One vector is turned by the same rotation once a step. Each row is the vector after some number of steps, and that number follows the row.
The counts run from 0 to 239.
[  6 -15   6 -14  27  -5  23 -12   4  -4  11  13  11  -4 -11  -4  -8  -1
 -14  -8   5 -19   1   7  24 -20   7  14   7  -5  18   2 -22   0  17  -7
  18 -21  -8  -9   8   3  -5 -10   9 -10  -5  -7  21  12 -13  20] => 122
[-17  -6  16 -17  10 -12 -18   2  -1   9  24   4  -3 -22  -1  -7 -16   5
  12  -4 -13   1   3 -19  14   7   5   4   5   0 -19  23  -5  11   3  20
   9  -9 -14  -7   1   5  -1  11 -16  -9 -15   4  28 -21  -1   9] => 138
[  3  -3   3  -8   0  16  -8  10   5  21 -13   2  13  -1 -15  19   9   0
  -9   5   2  -3  18  16 -12 -18   8  18  11  12  19 -12   1  -4   5 -17
  -7   6  16   6 -10 -11  23 -15 -18 -13 -14 -20  16  22  17  -3] => 152
[  5  14  -4  -4  15  10   0   9  19  11   5  16   9  -8  -5 -17 -17   0
   5   0 -10  13   6  -4  -8   0  -3  17 -18   1  12  12  13   7  10  11
  12 -14  24 -16  -3  20 -13  -1 -19 -12   0 -32  23 -16   5  11] => 169
[ -5  22 -33 -10  -4  24   0  31  -7  -5   6  -6  -9  26   2   0   8  -6
   4   0 -10  -1   2  -5  -7  15 -16 -24  -4   3 -10  11  13  -5 -22  23
   4   1  -2  -4  12  -2   1  -5   2   4  34  -4 -25  -4  -9  -4] => 79
[ -9  10   3   1 -23   1   6   7   5   6  16  16  -7  -5  13  10   4 -13
  27 -13   0 -19   3  17  -5 -11  16   3   3  19   3  35   2   7 -18   0
  -3  -7   5  23   5  -1  -5 -13  31 -12   7 -11  -2  -1  -1  -1] => 27
[  5  18 -16   0  -6  -5 -21 -12   6  -8   6 -11 -26  -3   1   5   1   2
  -9   5 -14  15 -10  -4  -2  -8 -14 -28   8  17  -6  -1  15   4  -8  -7
   8 -23  25  -8  -3  -8 -11  -5  -1   4  26   2  18 -12  17  23] => 77
[ 16  21   7   7 -21  -8  -8  -7   7   7 -18  -8 -12  13   4  -4  12  -9
   3  -9  16 -10  -9  14 -21   1  13  -6  -9  -2  -7  -2  -6   0  -9   2
  -3  36   7   9 -14  -5  -8  -4  12  12  -7  -7 -30   0  -5 -20] => 96
[ -2   1 -15  -4  -1   1 -12  -7   3  -3 -11   6 -16 -27   6  10   2 -10
  -8  11  15  -3   6   9  -8  -7   2   9  11  17   9 -17  -8 -33   3  -1
  18  -2 -15  -7 -12  -4 -21 -38  12   5   8   8  -9  18 -17   9] => 191
[ 12   2  18  10   8  -4  -3  12   9  26  15  -9  -6  -1   8 -14   0  -6
  22  -4   5 -13 -25 -13  -2  -6  17   6 -18 -28   9  -5   0  14   7  10
   6   6 -16   3   5   6  -6   9   9  11  -6  17 -10  -5  16  13] => 98
[  6   0  -5   7 -22   9   7  -4   7  -7 -16   8   2 -11   6   3   5 -14
 -12  32  13   7  17  12  -8 -12  -9   7   1  22  -8  -8  17 -31   2  -3
   3  -7   2  14   3   3   6 -24  17  -1  11 -11 -17   9  -8  -4] => 112
[ -9 -19   4  14   8   1   7 -16   5   7 -22   6   1 -13  -2  31   2   2
 -15   1 -18  -1 -22   7   6 -14   0   0   1   6  11 -23   6  12   8 -11
  15   2  15  -8 -14 -19   9   0   2  14  -3  -5  16  -2  18  16] => 37
[ -6   1   0 -14  10  -6   0   5  15  40  21  11  -8  -3  -7  25   3   3
  14   4   1 -25   0  -5 -18  20  -2   2 -11   2  -8  -9  21  21 -10  16
  -6  10   4   5  -1  -4   3   4  16   4 -11   9 -19  18  14   8] => 67
[  3  -5  -1  19  23   1  -2 -10   2  -5  15   3  10   2  24  -6   9 -15
 -10   8 -14  16 -31   1  -2  29  -4  17  -1 -12   5  -4  10 -26   5  -6
  -5   5   5  14  -2  -5  -4   5  24  21   0   4 -18   6  -7  -2] => 179
[-14  -5   2  -1  -8 -18  25  -6 -17 -16  16 -13  -3  -5  -3  -8  -5  -1
 -11  -2 -12   5  -4 -13  13  14 -10 -33 -20 -15 -21   9   4   9 -10   9
   3  -2  -2 -17   4  -4  -4   8  23  18  15  17 -12 -24 -13   1] => 47
[  0  -9 -14   0  15  15   6   9  -1 -13   6  -5  -8  29  12   9  17  -3
 -22   5 -14 -13 -14   6  -8  24 -20  -7   2 -13  12 -10   4  -7  -2  18
  -6  15  -2   6  10 -18  14   6   8  -4   8  -3 -24   6  -3  -5] => 0
[-16 -13   5   9 -32  -9 -14  -2  -2  -2 -16  -5   8 -22   2  12  11   9
  13  -2   9   1   2 -18  -7 -10  19  -5  -5  -7  -8  -9  -2 -11  19 -10
 -14 -11 -16 -10 -20 -15   5  -8 -14   8 -22  -6  18   6 -16 -19] => 104
[ 25  -8 -13  -5   1  -7  14 -39   7 -13 -35   9 -10  -1 -11   5  -4  13
 -23  -6  -7  -3  10  24   5  -5  -9  -7  12  13  -4  -2 -16   3  -5  -6
  -6  14  16   2  -2 -16  -3  -2   4   3  -5  -3   3   2  -7   0] => 124
[ 21   5   4  -1   5   1  -6  16  -5  10 -11 -28 -18  18   2 -17  -4  11
 -20  26 -11   5   4  15 -17 -21   9  -4   1   4   4 -14   1 -10  -9  22
   6   3 -21  -9 -15  -1   0  -9 -10  14   4  -5  -7   2  -6  -7] => 160
[  6  -4 -20  -6  10 -10 -16  -8   0  -1  -1 -16 -21  -3  14 -23 -12  12
  12   4   3 -23  15   5  -5  -3  13   6  -2 -16  -7 -10 -14 -16 -10  30
  10   4 -35  -2  -3  -2 -10  -2 -10   2  -3   7 -15  11 -21 -10] => 12
[ 13 -11   8  18   1   1 -15  -1  -8 -16  -4  -9 -14  -5  23  -2  15   3
   2  10 -15   7 -34  20  -5 -11  16   5  16  12  13   3   9  -4 -13  14
   4   5 -18  23  16 -14  -4   9   3   0 -16  -2  13  -5   8  -1] => 29
[-12 -18  -2  10  -5   8  -5  15   8  10   4   1  19 -18  11  21  -1   3
 -12  34  -4  19  14  10  -7 -18   9  15 -11  11  -9  -7  14 -32  10   5
   4 -11  11  -4 -10   4  35 -11  -3  13   4 -18   7  22  17  -5] => 231
[  9 -10  -2  -3  17  19  17  12   2  18   9   4  12   6  -5   3   8 -27
   1  -6  19 -28  20   0  11   6   0  17  -1 -19  26 -23 -17  -3  19 -14
   2  -4  -2  -9   5   5  17  -9   1  -2   8  -6  -5  26  -2   7] => 3
[ -6  20 -23 -10  -3   7  -8  15  -3  -8  17   5 -10   4  -7  -6  -6   0
   2  -3 -10  14  -1   0  -7   6 -15 -28   3   8  15  14  22   5 -13  -5
  16  -6  16  -5  12  10 -14  -2   6   7  41   7   3 -10  17  14] => 78
[  6  -3  -3 -10  14  -4   3   3 -10  -1  -6  -7  -2  18  11  -4   1  17
 -22  14 -17   1   1  39 -13 -15   9   9   2  19  14  11   2 -15 -14  22
  12  10  -6   2  -3 -12 -10  -7   9  -6 -10 -17   6  -3  -5   1] => 239
[  8  -4 -19   5  24  -6   9  -2  -9  19  20 -17   3 -10   3  -2 -17   5
  -9   0  13  -6   6  -7  -5  -8   6  -8  -1 -15   4  -7   3  -7  -5  -9
  17 -10  -3 -24  -4  26  10   1  14  14  31  19  -5   3   1  18] => 162
[  6   3  15 -15  -3  -1   8  13  10  37  14   1   3  -3 -12   7   4 -20
   4   5  25  -9  -1 -11  -9   5  -1  -3   1   8  -5  -5  10  22   6 -24
  -6  11   7   9   3  11   5   4  12   5  -2  21  -4  15  24  13] => 66
[ 21   3   1  -4  -8 -15   7 -31 -12 -22 -25   1  -6  17 -24  -8   4   0
 -11 -21  -2  -1  -2   7  10 -14  -5 -18  18   2   4   3 -10  29 -13  -5
 -10  11  -4   8  11  -6  -9   4   7  -7  -9  13  11 -10  -1   3] => 125
[ -6 -11  -4  -6  24  -1   1 -13  -4   7 -11   6   7 -13   1  -4 -25  14
 -12   6   0   3  13   0  10  25   0  -1 -12 -14 -17 -15   6  -5 -12  31
  11  12 -16  -6  12  13   2   9   5  10  -7  22 -37   5 -11  -1] => 131
[  5 -31  12  13  10  -9   1 -20   3 -14   1   0  16 -12 -10  -8 -13   7
 -21  11   5  28  -3   0  11   5  -5  13   2 -10  -5 -12  -2 -12  16   2
  -4 -13  18  -2   5  11  10   9 -26  -6 -14 -13  24  -8   6   6] => 53
[ 35  11  -5   0  15  -7  -8 -19  -1   4   5  16  -5   0   5 -11  -6   2
 -11  12  -2  25  -5  26  -6   6  -5  18  23  19  -2  10  12 -12 -17 -14
  -2  20   0  26  10   7 -16   1   2  -5  -6   4  -3  -2  13  -4] => 61
[ -3  -6  -1  18  -3  14   6   8  -7  -5 -14  12   9  -5  11  19  21 -16
  -6   7 -12  12  -5  11   7   4   9   5   6  10   4  -3   2 -25 -13 -20
   5   6  -2  10   0  -3  13 -21  24  13  14  13 -20  13  -2 -18] => 32
[ 11  -8  15   4  -4  -8   2  -3  11  -5  25 -16 -19  14  17 -26  11  -8
  10   7   8  -1 -22   7 -15  -8   1   6  -2 -15  15  16   8   8 -10  16
  -3  -5  -5  27  18   3 -23  15  10 -20 -15  -4  -6 -18   4  11] => 177
[ -3 -16 -17   0  10   9  12   2  19  11  26   0   3  -4   1   5  -9  -2
 -16  11  19 -14  17  -3  -6   4  -6   9  -8 -22  -8  -6   5 -11   1  11
  11  -7  28 -15   0  17  27  -4   4   2  18 -13  -7  28   3  16] => 83
[-16  11   1 -13 -20 -10  -3   6  11  20  -8  18   4 -13 -25  14  -4  -5
   8 -12  -1  -6  25  -2   3  22   1   2  -7  10 -41   0  -4   7   6   3
  -5  12  16  -8 -12   1   4   3 -12   9   1 -11 -14   8 -11 -21] => 135
[ -7  12  15   7   2  -1  -9  10  19   6   7  -1 -16 -10   6  -5 -12   8
  -1  10  -4  18  -4  -1  -5 -11  10   3 -20   3   1  -8  -2  -5  22  16
  10   1  28 -23 -19  -1 -15   4 -19   9  -8 -40  21  -7   3  -5] => 168
[-18  -3  -4   5  -3   6   1  13  -6  -8  18  -9   9  26   8   8  14  -6
   3 -29  -7 -18  -7  -4  18  14  -7  -6  -8 -26  -4  13 -23  -5  13  -2
  -7 -12  18 -15  -9  -8   9  10  -1   7   7 -18  10   0  -7 -11] => 87
[-15   6 -16  -5   3  -6  -5 -12   8  -4 -18  21  -2   2   9  27   6   6
  -2 -15 -14 -12 -28   4 -17  25  -3  -1  -4  20  15 -15   0  13 -17  -6
 -10  13  -6   2 -16 -25 -25   0   4   8 -15   6   3   3 -11  -2] => 187
[-10  -9   0  -3   9   8  -3   5   4  13  18   4   0  10   3  22  18   0
  -7  -2 -15   0 -11   3  -8  19 -15   2   7   3 -15  10  21   4 -16  18
 -10  11  24  22  10 -11  13  17  10  -1   3  -1 -21  12  12  -6] => 147
[  8  17 -19 -13  -1  13  -7  23  -2  15  -8 -15 -15  24  -4   2   6  12
  -1   2 -10 -19  10  13 -20 -10   9 -10  -4   9   7   2  -1  -6 -21  21
   9   9 -18 -11 -14 -10 -13 -12   8   5  11  -1 -17   2 -16 -21] => 159
